rotation ticks, each row followed by its count of ticks:
The counts run from 0 to 114.
|  91 |  95 | 116 |  46 | 138 |  55 | 128 |  82 |  42 | 148 | 124 | 120 |  45 | 103 | 130 |  92 | 167 |  59 | 109 |  95 | 162 | 141 | 134 | 115 | 103 | 105 |
55
|  89 | 125 | 137 |  78 | 147 |  80 | 114 |  78 |  61 | 104 | 106 | 119 |  92 | 102 | 130 |  94 | 164 | 110 | 125 |  39 | 160 | 131 | 134 | 146 |  57 | 130 |
25
|  79 | 101 |  72 |  74 | 138 |  66 | 109 |  55 |  61 | 172 | 149 | 127 |  51 | 145 | 149 |  74 | 140 |  66 | 131 | 140 | 131 | 103 | 151 | 112 |  79 |  80 |
96
|  92 |  88 |  82 |  50 | 149 |  52 | 129 |  78 |  53 | 146 | 128 | 127 |  42 | 116 | 129 |  87 | 159 |  62 | 118 | 104 | 142 | 148 | 143 | 103 | 113 | 100 |
89
|  97 |  96 |  88 |  45 | 153 |  59 | 125 |  80 |  50 | 130 | 102 | 134 |  58 | 112 | 129 |  78 | 170 |  72 | 125 |  59 | 149 | 165 | 130 | 110 | 100 | 126 |
77
|  80 |  86 |  90 |  59 | 131 |  59 | 116 |  77 |  44 | 163 | 134 | 127 |  42 | 131 | 136 |  82 | 140 |  62 | 116 | 125 | 149 | 132 | 145 | 102 | 109 |  81 |
84
|  69 | 124 |  77 |  92 | 157 |  80 |  88 |  73 |  47 | 123 | 106 | 141 |  80 | 138 | 156 |  62 | 151 | 111 | 151 |  69 | 132 | 117 | 121 | 136 |  47 | 128 |
81
| 105 |  89 | 141 |  52 | 151 |  52 | 147 |  81 |  67 | 134 | 114 | 114 |  58 |  90 | 113 | 123 | 165 |  76 | 114 |  70 | 159 | 145 | 163 | 125 | 101 | 113 |
15
|  69 | 126 | 106 |  94 | 139 |  76 |  92 |  74 |  54 | 127 | 112 | 141 |  92 | 130 | 163 |  68 | 144 |  97 | 140 |  62 | 149 | 115 | 122 | 150 |  39 | 116 |
58
|  87 | 120 | 138 |  86 | 142 |  72 | 131 |  62 |  70 | 104 | 106 | 123 |  92 | 105 | 139 | 115 | 159 | 118 | 143 |  50 | 139 | 119 | 141 | 155 |  35 | 138 |
2
|  69 | 124 | 150 |  98 | 138 |  81 | 107 |  48 |  67 | 149 | 133 | 114 |  96 | 128 | 155 | 102 | 130 | 104 | 139 |  95 | 152 |  82 | 151 | 147 |  31 | 106 |
12
|  87 | 117 | 132 |  83 | 156 |  79 | 111 |  69 |  65 | 111 | 103 | 121 |  94 | 112 | 145 | 106 | 164 | 104 | 142 |  37 | 154 | 118 | 139 | 161 |  43 | 132 |
19
|  85 |  91 |  69 |  48 | 144 |  54 | 123 |  80 |  53 | 154 | 136 | 122 |  37 | 132 | 127 |  80 | 148 |  64 | 119 | 121 | 140 | 146 | 145 | 103 | 107 |  89 |
95
|  81 |  95 | 120 |  58 | 136 |  51 | 133 |  75 |  51 | 166 | 130 | 112 |  50 | 113 | 132 |  92 | 162 |  59 | 112 | 114 | 175 | 116 | 153 | 114 |  99 |  81 |
50
|  67 | 109 |  97 |  95 | 137 |  78 |  98 |  62 |  59 | 166 | 149 | 131 |  79 | 152 | 164 |  54 | 135 |  78 | 134 | 117 | 148 |  93 | 145 | 130 |  49 |  94 |
74
|  85 |  89 | 108 |  57 | 147 |  65 | 126 |  91 |  45 | 124 | 101 | 123 |  55 | 106 | 131 |  82 | 173 |  85 | 128 |  48 | 164 | 147 | 120 | 132 |  98 | 126 |
54
|  83 |  97 | 138 |  58 | 133 |  71 | 142 |  72 |  62 | 164 | 144 | 101 |  56 | 117 | 136 | 105 | 164 |  68 | 106 | 121 | 176 | 115 | 148 | 120 |  91 |  97 |
33
|  75 |  95 | 112 |  71 | 129 |  56 | 128 |  80 |  55 | 163 | 145 | 119 |  58 | 126 | 133 |  76 | 149 |  61 | 111 | 121 | 169 | 110 | 144 | 126 |  84 |  80 |
56
|  72 | 108 | 154 |  93 | 138 |  68 | 138 |  50 |  84 | 145 | 136 |  99 |  89 | 119 | 147 | 118 | 137 |  85 | 125 | 123 | 156 |  82 | 165 | 144 |  42 |  78 |
0
|  90 | 111 |  91 |  63 | 155 |  81 |  95 |  82 |  49 | 111 | 104 | 139 |  74 | 132 | 141 |  64 | 164 | 101 | 143 |  43 | 139 | 148 | 122 | 132 |  69 | 130 |
76
|  66 | 128 | 116 |  93 | 137 |  77 | 101 |  67 |  60 | 139 | 125 | 137 |  93 | 140 | 154 |  61 | 138 | 100 | 137 |  81 | 159 |  97 | 133 | 151 |  39 | 116 |
52
|  71 | 114 |  73 |  88 | 157 |  85 |  87 |  52 |  48 | 116 | 111 | 143 |  85 | 140 | 154 |  68 | 153 | 108 | 149 |  69 | 117 | 124 | 128 | 128 |  44 | 131 |
98
|  66 | 128 |  83 |  91 | 136 |  70 |  86 |  69 |  54 | 152 | 128 | 141 |  75 | 144 | 166 |  56 | 131 |  95 | 136 | 104 | 146 | 103 | 136 | 134 |  52 | 103 |
80
|  72 | 121 | 109 |  96 | 144 |  76 |  92 |  78 |  49 | 129 | 115 | 140 |  89 | 126 | 152 |  76 | 158 |  98 | 145 |  50 | 159 | 118 | 131 | 156 |  43 | 126 |
47
|  68 | 124 | 148 |  98 | 136 |  84 | 125 |  47 |  75 | 134 | 125 | 113 | 105 | 115 | 153 | 103 | 142 | 109 | 139 |  81 | 153 |  81 | 159 | 153 |  20 | 110 |
1
|  69 | 126 | 136 |  94 | 139 |  82 | 111 |  60 |  69 | 114 | 104 | 124 |  96 | 112 | 155 | 102 | 154 | 117 | 142 |  48 | 147 | 120 | 142 | 157 |  34 | 127 |
13
| 105 |  86 | 138 |  52 | 141 |  55 | 161 |  69 |  66 | 139 | 137 | 102 |  65 |  80 | 116 | 130 | 159 |  69 | 105 |  87 | 158 | 127 | 161 | 125 |  85 | 108 |
4
|  65 | 100 | 137 |  84 | 131 |  71 | 118 |  67 |  64 | 164 | 140 | 126 |  89 | 121 | 150 |  80 | 137 |  76 | 119 | 120 | 168 |  90 | 152 | 135 |  48 |  86 |
34
|  88 | 114 | 122 |  63 | 155 |  74 | 130 |  80 |  55 | 113 | 105 | 115 |  78 | 102 | 132 |  93 | 169 |  91 | 131 |  41 | 162 | 141 | 125 | 135 |  65 | 131 |
31
|  95 |  97 |  64 |  49 | 164 |  65 | 118 |  74 |  45 | 109 | 103 | 127 |  46 | 122 | 130 |  78 | 164 |  88 | 140 |  62 | 116 | 166 | 132 | 114 | 100 | 132 |
105
|  71 | 131 | 131 |  98 | 139 |  76 | 104 |  59 |  67 | 142 | 115 | 132 |  95 | 129 | 151 |  83 | 151 |  95 | 141 |  82 | 163 |  88 | 138 | 157 |  30 | 105 |
35
|  82 |  84 |  88 |  54 | 138 |  57 | 127 |  76 |  50 | 156 | 132 | 122 |  42 | 117 | 135 |  78 | 160 |  51 | 112 | 113 | 153 | 135 | 142 | 101 | 105 |  92 |
78
|  81 | 125 | 126 |  88 | 152 |  86 | 115 |  81 |  54 | 119 |  97 | 127 |  93 | 117 | 138 |  88 | 165 | 103 | 142 |  43 | 159 | 122 | 127 | 148 |  52 | 137 |
36
|  81 |  97 | 144 |  77 | 127 |  60 | 147 |  59 |  71 | 160 | 146 | 104 |  73 | 101 | 129 | 118 | 131 |  79 | 115 | 120 | 170 | 101 | 168 | 129 |  69 |  86 |
5
|  79 |  87 |  72 |  61 | 146 |  58 | 123 |  56 |  47 | 157 | 135 | 128 |  51 | 125 | 137 |  81 | 139 |  59 | 115 | 130 | 131 | 124 | 153 | 105 |  92 |  88 |
101
|  60 | 126 | 134 |  95 | 127 |  79 | 117 |  65 |  64 | 145 | 135 | 124 | 102 | 123 | 158 |  84 | 136 |  93 | 136 | 104 | 166 |  92 | 144 | 146 |  37 |  95 |
29
|  64 | 123 | 121 |  91 | 135 |  74 | 103 |  68 |  63 | 160 | 134 | 123 |  86 | 131 | 154 |  71 | 134 |  90 | 120 | 102 | 164 |  85 | 139 | 143 |  35 |  88 |
40
|  69 | 109 |  64 |  80 | 137 |  81 | 107 |  50 |  65 | 152 | 143 | 131 |  70 | 152 | 156 |  67 | 129 |  92 | 130 | 131 | 114 | 103 | 144 | 124 |  46 |  90 |
108
|  70 | 124 | 143 |  94 | 128 |  74 | 111 |  63 |  70 | 156 | 138 | 118 |  90 | 112 | 151 |  96 | 146 |  98 | 132 | 111 | 161 |  88 | 157 | 146 |  41 |  94 |
23
|  92 |  84 | 104 |  44 | 151 |  61 | 129 |  90 |  36 | 134 | 118 | 127 |  43 | 113 | 125 |  84 | 168 |  62 | 121 |  79 | 162 | 150 | 136 | 116 | 112 | 111 |
66
|  76 |  92 |  76 |  70 | 136 |  58 | 115 |  63 |  58 | 164 | 147 | 126 |  54 | 137 | 149 |  76 | 136 |  72 | 121 | 133 | 141 | 119 | 149 | 102 |  85 |  86 |
90
|  72 | 116 | 117 |  88 | 136 |  60 | 103 |  71 |  61 | 162 | 146 | 124 |  74 | 136 | 148 |  76 | 136 |  80 | 112 | 124 | 176 |  94 | 146 | 139 |  57 |  81 |
51
|  95 |  92 |  79 |  51 | 161 |  66 | 105 |  86 |  44 | 116 | 100 | 131 |  52 | 122 | 135 |  76 | 169 |  86 | 129 |  64 | 127 | 166 | 132 | 119 |  97 | 125 |
88
|  67 |  93 |  98 |  75 | 144 |  65 | 116 |  67 |  55 | 171 | 151 | 123 |  57 | 138 | 141 |  70 | 142 |  72 | 117 | 132 | 157 | 112 | 144 | 115 |  91 |  75 |
73
|  94 |  81 |  73 |  48 | 153 |  55 | 135 |  61 |  50 | 148 | 127 | 127 |  34 | 123 | 127 |  89 | 155 |  68 | 124 | 110 | 127 | 155 | 146 |  86 | 109 |  96 |
106
|  83 | 114 |  68 |  70 | 157 |  85 |  87 |  66 |  43 | 108 | 110 | 150 |  77 | 132 | 150 |  61 | 155 | 104 | 149 |  61 | 135 | 141 | 126 | 136 |  62 | 128 |
87
|  72 |  97 | 102 |  66 | 136 |  61 | 127 |  74 |  55 | 165 | 144 | 110 |  51 | 122 | 143 |  82 | 153 |  50 | 110 | 124 | 164 | 127 | 144 | 116 | 102 |  89 |
67
|  85 | 114 |  58 |  87 | 146 |  79 |  94 |  54 |  65 | 111 | 102 | 149 |  80 | 146 | 166 |  70 | 138 | 111 | 149 |  87 | 105 | 112 | 137 | 124 |  44 | 124 |
109
|  66 | 115 | 100 |  85 | 127 |  65 | 108 |  54 |  50 | 167 | 141 | 131 |  72 | 140 | 163 |  62 | 133 |  69 | 121 | 131 | 163 |  93 | 141 | 121 |  56 |  80 |
68
|  67 | 119 |  77 |  98 | 143 |  75 |  91 |  51 |  59 | 159 | 131 | 139 |  72 | 157 | 166 |  54 | 131 |  83 | 124 | 123 | 128 | 111 | 142 | 126 |  52 |  92 |
91
|  87 |  84 |  74 |  43 | 146 |  50 | 128 |  71 |  46 | 126 | 117 | 123 |  38 | 128 | 127 |  77 | 167 |  65 | 130 |  83 | 119 | 168 | 137 | 103 | 113 | 116 |
100
|  83 |  85 | 120 |  46 | 144 |  53 | 135 |  84 |  48 | 141 | 116 | 113 |  55 | 100 | 124 |  88 | 166 |  75 | 112 |  74 | 168 | 146 | 143 | 116 | 108 | 115 |
49
|  90 |  87 | 121 |  52 | 135 |  67 | 141 |  83 |  49 | 155 | 142 | 115 |  47 | 102 | 124 |  91 | 160 |  54 | 104 | 108 | 168 | 133 | 145 | 113 | 106 |  86 |
44
|  91 | 102 | 119 |  73 | 148 |  62 | 118 |  87 |  40 | 124 | 105 | 132 |  75 | 118 | 132 |  86 | 165 |  96 | 133 |  38 | 160 | 141 | 122 | 145 |  77 | 137 |
48
|  91 | 115 |  98 |  68 | 154 |  78 | 103 |  75 |  37 | 123 | 106 | 142 |  82 | 113 | 145 |  73 | 171 |  96 | 139 |  32 | 149 | 144 | 130 | 138 |  77 | 138 |
59
|  65 |  97 | 127 |  77 | 123 |  65 | 113 |  68 |  59 | 181 | 146 | 111 |  75 | 127 | 148 |  81 | 137 |  60 | 113 | 124 | 169 |  97 | 140 | 129 |  71 |  79 |
45
|  75 | 101 | 134 |  65 | 134 |  66 | 126 |  73 |  56 | 166 | 146 | 115 |  67 | 120 | 136 |  90 | 146 |  56 | 113 | 118 | 181 | 104 | 154 | 137 |  76 |  82 |
39
|  66 | 112 |  63 |  95 | 151 |  80 |  92 |  54 |  60 | 126 | 119 | 139 |  69 | 149 | 165 |  70 | 133 | 107 | 153 | 102 | 109 | 106 | 140 | 121 |  48 | 117 |
103
|  88 |  98 |  71 |  62 | 161 |  82 | 102 |  71 |  46 | 116 | 108 | 147 |  67 | 125 | 145 |  70 | 156 |  95 | 148 |  60 | 121 | 146 | 126 | 123 |  68 | 135 |
93
|  74 | 108 | 148 |  87 | 131 |  67 | 145 |  50 |  75 | 159 | 141 | 109 |  83 | 119 | 136 | 106 | 140 |  88 | 109 | 127 | 161 |  94 | 154 | 134 |  49 |  83 |
11
|  81 | 113 | 114 |  66 | 150 |  76 | 107 |  85 |  46 | 110 | 103 | 128 |  79 | 108 | 135 |  77 | 171 | 106 | 142 |  38 | 155 | 130 | 124 | 144 |  70 | 132 |
42
|  76 | 135 | 140 | 103 | 140 |  84 | 120 |  56 |  76 | 111 | 118 | 128 |  98 | 105 | 147 | 103 | 146 | 113 | 147 |  65 | 156 |  90 | 149 | 159 |  32 | 126 |
7
|  68 |  87 |  72 |  62 | 146 |  65 | 118 |  48 |  61 | 167 | 148 | 133 |  51 | 139 | 145 |  72 | 136 |  70 | 124 | 140 | 120 | 120 | 153 | 103 |  89 |  81 |
107
|  96 |  91 | 138 |  59 | 150 |  58 | 137 |  93 |  55 | 128 | 115 | 112 |  62 |  92 | 119 | 115 | 177 |  81 | 119 |  55 | 162 | 148 | 138 | 134 |  92 | 111 |
26
|  93 |  90 | 125 |  61 | 148 |  65 | 126 |  89 |  47 | 127 | 107 | 116 |  55 |  99 | 119 |  94 | 173 |  71 | 118 |  56 | 172 | 146 | 133 | 128 |  96 | 117 |
43
|  59 | 131 |  97 |  97 | 148 |  82 |  90 |  69 |  52 | 141 | 127 | 142 |  87 | 150 | 157 |  53 | 143 |  98 | 146 |  86 | 149 | 105 | 129 | 139 |  37 | 105 |
69
|  92 |  96 |  88 |  58 | 151 |  62 | 118 |  92 |  39 | 116 | 102 | 136 |  62 | 110 | 128 |  74 | 174 |  82 | 131 |  49 | 149 | 162 | 115 | 121 |  90 | 118 |
71
|  88 | 107 | 110 |  62 | 167 |  68 | 111 |  86 |  43 | 121 |  99 | 134 |  64 | 115 | 135 |  73 | 170 |  92 | 136 |  40 | 146 | 148 | 129 | 124 |  79 | 135 |
65
|  92 |  87 | 155 |  63 | 131 |  64 | 155 |  66 |  71 | 150 | 135 | 105 |  68 | 105 | 112 | 121 | 159 |  68 | 110 | 103 | 170 | 122 | 161 | 122 |  79 |  93 |
10
|  74 | 124 |  96 |  91 | 153 |  88 |  88 |  78 |  44 | 117 | 109 | 138 |  87 | 138 | 146 |  67 | 153 |  95 | 145 |  58 | 151 | 122 | 119 | 146 |  46 | 123 |
64
|  88 |  78 |  67 |  49 | 152 |  55 | 131 |  67 |  53 | 150 | 136 | 125 |  41 | 131 | 134 |  83 | 138 |  66 | 123 | 119 | 114 | 144 | 159 |  83 | 104 |  79 |
112
|  62 | 121 | 107 |  87 | 133 |  67 |  95 |  58 |  58 | 161 | 140 | 135 |  83 | 141 | 162 |  64 | 138 |  80 | 133 | 113 | 161 |  94 | 137 | 140 |  52 |  85 |
57
|  74 |  88 | 147 |  67 | 134 |  57 | 147 |  74 |  71 | 160 | 136 |  96 |  71 | 101 | 134 | 108 | 151 |  63 |  99 | 111 | 172 | 110 | 167 | 121 |  85 |  85 |
16
|  89 | 112 | 138 |  82 | 151 |  70 | 130 |  69 |  65 | 104 | 109 | 124 |  91 |  89 | 120 | 121 | 166 | 105 | 139 |  39 | 147 | 124 | 145 | 159 |  52 | 131 |
8
|  84 | 102 | 127 |  59 | 146 |  69 | 122 |  86 |  44 | 112 | 107 | 123 |  71 |  95 | 118 |  94 | 177 |  85 | 126 |  44 | 160 | 149 | 131 | 139 |  85 | 126 |
37
|  73 |  96 |  70 |  77 | 143 |  69 | 122 |  44 |  71 | 160 | 152 | 134 |  59 | 146 | 151 |  74 | 133 |  84 | 129 | 152 | 123 | 110 | 153 | 109 |  69 |  76 |
113
